Some points, each followed by its number:
array([-1.17,  0.42, -1.12,  0.87,  1.39, -1.05, -0.96,  0.78,  0.82, -1.00,
       -0.74,  0.30, -1.05,  0.77,  1.13,  1.48, -1.05,  0.57,  1.40, -1.07,
        0.70, -1.04, -1.46,  0.24]) 0
array([-0.82, -1.17,  0.09,  1.07, -1.19,  0.94,  1.47,  0.81, -0.80, -0.44,
        1.47, -0.23, -0.78, -1.50, -0.04, -1.27, -0.78,  1.14,  0.97, -1.28,
        0.96,  0.32, -1.40,  1.48]) 1
array([-1.56, -1.04, -0.27, -1.25,  0.67, -0.02,  0.45,  1.25,  1.04, -0.47,
       -0.02, -1.25,  1.20, -0.56,  0.48,  1.17, -0.97,  1.33,  1.61, -0.59,
        0.88, -0.87, -1.00, -1.33]) 2
array([ 0.95,  0.77, -1.46, -1.50, -1.28, -1.07, -1.17,  0.11, -0.57, -0.73,
       -0.66, -0.69, -1.41,  1.03, -1.56, -0.82,  1.02, -1.44,  1.36, -0.43,
       -1.60,  0.21, -1.39,  1.01]) 3
array([ 0.73,  1.41, -1.42,  0.27, -0.61, -1.17, -1.55, -0.72, -0.26, -1.28,
       -1.16,  0.72,  0.22,  1.06,  0.25, -1.11,  1.12, -1.31, -1.11,  0.48,
       -1.32,  1.19,  1.16,  0.83]) 4
array([-0.68, -1.14,  0.06,  0.51, -0.95,  1.57,  1.46,  0.95,  1.30,  1.39,
        1.39, -1.21, -0.85, -1.31, -1.17, -1.34, -0.48,  0.95,  1.03, -1.41,
        0.99,  0.89, -1.23,  1.34]) 5
array([-1.57,  1.05,  1.07,  0.45,  1.42, -1.15, -0.70, -1.04,  0.75, -0.31,
       -0.22,  1.13,  1.45,  1.10,  0.85,  1.40,  0.76, -1.36, -1.11, -0.57,
        0.06, -1.05,  1.51, -1.37]) 6
array([ 1.16, -0.93,  1.13, -0.98, -1.26, -1.14, -0.90,  1.28,  1.26,  1.06,
       -0.98, -0.24, -1.10,  1.31, -1.27, -0.85,  0.58, -1.24,  1.63,  0.69,
       -1.37,  0.88, -0.58,  1.36]) 7
array([-1.46, -1.20,  0.28, -0.65,  1.34, -0.71, -0.03, -1.67,  0.41, -0.81,
        1.23,  1.06, -1.20, -1.24,  1.22,  1.36,  1.38, -1.08,  1.25, -1.18,
        0.49, -0.89, -1.02, -0.66]) 8
array([-0.08, -1.00, -1.07, -0.28,  1.44, -1.06, -0.76, -1.48,  0.97, -0.84,
        1.16,  1.01, -0.25, -1.10, -0.21,  1.19,  1.36, -1.15, -0.61, -1.43,
        0.58, -1.34, -0.75,  0.81]) 9
array([-0.56, -0.27, -0.97,  0.62, -1.00,  1.44, -1.23, -0.72, -0.71, -1.02,
       -1.10,  1.14, -0.51,  1.20,  1.05, -1.14,  1.03, -0.21, -1.24,  0.84,
       -1.08,  1.38,  1.32,  0.33]) 10
array([ 0.15,  1.40,  1.02, -0.93, -1.26, -1.20, -0.68, -1.21,  0.71,  1.48,
       -0.60, -1.02, -1.28,  1.34, -1.61,  0.78,  0.73, -1.21,  1.24,  0.99,
       -1.31,  1.01, -0.35,  1.44]) 11
Which three points above are nearest to each new point, looking only along the 7 directions in which the numbered points spread most? Their numbers follow each, nearest first.
array([-1.22, -0.16,  1.02, -1.33,  0.81, -0.22, -0.47, -1.56,  0.32,  1.39,
        0.30,  0.86,  0.23,  0.47,  0.39,  1.40,  1.26,  1.33,  0.98, -0.95,
       -0.48, -1.12,  0.66,  0.94]) 8 6 9
array([ 1.00, -0.06, -0.94, -1.35, -1.16,  0.55, -1.05, -0.60, -0.54,  1.52,
       -0.87, -1.04, -1.24, -0.93, -1.02,  1.25,  1.03,  1.24, -1.33,  0.81,
       -1.47,  0.92, -0.65, -1.04]) 7 3 11
array([ 1.41, -0.93, -0.80, -1.19, -1.25,  0.63, -0.94, -0.97, -1.28,  0.27,
       -0.98, -1.23,  0.15,  1.42, -1.74,  1.25,  1.22, -1.65,  1.08,  0.89,
       -1.41,  0.73,  0.76, -1.30]) 7 3 11
array([-1.62,  1.23,  1.20,  0.49,  1.45, -0.38, -1.09,  0.69, -0.88, -0.89,
        1.01, -0.10,  1.47, -1.20,  0.39,  1.27,  0.86,  1.01,  1.19, -0.86,
        0.32, -0.78,  0.59,  0.71]) 0 2 6
array([-1.34, -1.19,  1.23, -0.73,  1.36, -1.23,  0.97, -1.32, -0.85, -0.72,
        1.26,  0.78,  1.18, -0.79, -0.09,  1.40,  1.30, -1.23, -1.23, -0.97,
        0.60, -0.69, -1.02,  0.24]) 9 8 6
array([-1.15, -1.07,  1.07, -0.94,  1.07,  0.68, -1.37, -0.36, -0.53,  0.79,
       -0.32,  0.01,  1.52, -0.42, -1.05,  1.21, -0.26,  1.15, -1.06, -0.76,
        0.40, -0.87,  1.06,  1.23]) 6 2 9
array([-0.50, -1.08, -1.16,  1.26, -0.86,  0.14, -0.18,  1.13, -1.22,  1.34,
        0.57,  0.88,  1.00,  1.18,  1.12, -0.91, -1.30, -1.33, -1.46,  1.14,
       -0.43,  1.00, -1.17, -1.13]) 10 4 1
array([-0.94, -1.17,  1.22, -1.48,  1.09, -1.35,  1.43, -1.09, -0.83, -1.13,
       -0.97,  0.94, -1.06, -1.39,  0.79,  0.57,  1.10,  0.57,  1.28,  0.88,
        0.94,  0.64, -1.28, -1.41]) 8 2 9
array([ 0.98, -1.24,  0.49,  0.61, -1.03,  1.52,  1.32,  1.00,  1.35,  1.69,
        1.38, -1.36,  1.30, -1.29, -0.18, -1.17, -0.65,  1.10,  1.34, -1.52,
        1.16,  0.88,  0.52,  1.63]) 5 1 2
array([-1.05, -0.92,  0.79, -1.36,  1.18, -0.83,  0.71,  0.78,  0.83,  1.72,
       -0.64, -1.32,  1.21, -0.30, -1.18,  1.10,  0.72,  0.93,  1.11,  0.26,
        0.43, -0.91, -0.80, -0.67]) 2 7 0
array([-1.25,  0.91, -0.75,  1.15,  1.21,  0.67, -0.23, -0.67, -1.01,  0.16,
        0.82,  0.39,  1.60, -0.98,  0.85, -0.51,  0.50, -1.14, -1.33, -0.58,
        0.58, -0.88, -1.46,  1.45]) 9 6 1
array([-0.87,  1.55, -0.97,  1.21, -0.84,  1.07,  0.04,  0.24, -1.28,  0.87,
       -0.81, -0.50,  1.20,  1.20,  0.71, -1.02, -0.89, -1.21,  1.11,  0.69,
       -0.74,  1.04, -0.68, -0.03]) 10 4 7
array([ 1.11,  1.32, -0.26, -1.19, -1.23,  0.23, -1.17,  0.36, -0.18,  1.41,
       -0.72, -1.59, -0.81,  1.12, -1.61, -0.40,  0.90, -0.95,  1.09,  1.00,
       -1.23,  0.77,  0.05,  1.51]) 7 11 3
array([ 1.28, -0.60,  0.43,  1.01, -0.67, -0.36,  0.89,  1.15, -1.02, -1.18,
        0.12,  1.35, -1.02, -1.36,  0.89, -0.94, -1.23, -1.09, -1.33,  0.89,
        0.73, -1.12,  0.69, -0.17]) 10 1 4
array([ 1.28, -1.28,  1.24,  0.74,  1.00,  1.04,  1.26,  1.14, -1.20,  0.96,
        0.61,  1.12, -1.41, -1.23,  0.75, -0.78, -0.99,  0.89, -1.07,  0.63,
        0.88, -0.98, -0.24, -1.26]) 1 5 2
array([ 0.40, -1.02,  0.15, -0.36,  0.35, -0.89,  0.25, -1.17,  1.19,  0.80,
        0.67, -1.05,  1.42, -0.57, -0.17,  0.35,  1.05, -0.99, -0.65, -1.32,
        0.80, -1.31, -0.24, -1.19]) 9 6 8
array([ 1.03, -1.39, -0.53,  0.68, -0.56,  1.43,  1.36,  1.19,  1.27, -0.46,
        1.09, -1.35, -1.03,  0.35,  0.13, -1.04, -0.47,  1.52, -1.00, -1.56,
        0.91,  1.02,  1.22,  1.61]) 1 5 10
array([ 0.26, -0.88, -1.02,  1.18,  0.06,  1.36,  1.64,  0.49,  1.43, -0.62,
        0.47, -1.44, -1.44,  0.63, -1.07, -1.31, -0.62,  1.29, -0.97, -1.64,
        1.13,  0.63,  1.52,  1.16]) 1 5 10
array([-1.39, -1.30,  0.08, -1.00,  0.89,  1.02, -0.22, -1.13,  1.05, -1.20,
       -0.79, -1.08,  1.46, -0.90,  0.58,  0.98,  1.27,  1.34, -0.60, -1.14,
       -1.08, -0.98, -1.52, -1.47]) 2 8 9
array([ 1.08, -0.58,  1.31,  1.11,  0.32, -0.50,  0.43, -0.13, -0.91, -1.09,
        0.71,  1.34, -0.80, -1.49,  0.72, -0.98, -0.73,  0.50, -0.98,  0.47,
        1.07,  0.82,  0.95,  0.21]) 10 1 9
array([ 1.37,  1.29, -0.64,  0.61, -1.20, -1.16, -0.88,  0.70, -0.11,  1.21,
        0.26, -0.39, -0.82,  1.01, -1.05, -0.08, -1.25, -0.83,  0.99,  1.04,
       -1.16,  0.47, -1.22, -0.53]) 7 11 3
array([ 0.79,  1.48, -0.77,  1.15, -0.84,  0.85, -0.19, -0.97, -1.33, -1.22,
       -0.91,  0.85,  0.83,  0.91,  0.59, -0.67, -1.26,  0.82,  1.74,  0.74,
       -0.71,  0.94,  0.56, -0.94]) 10 4 0
array([ 1.28,  1.51,  0.50, -0.83, -1.11, -0.74,  1.10,  0.95, -1.00,  1.22,
       -0.40, -1.11, -1.17,  1.56, -1.45,  0.39, -1.27, -0.89, -0.01,  1.13,
       -1.15, -0.05,  0.94, -1.31]) 7 11 3
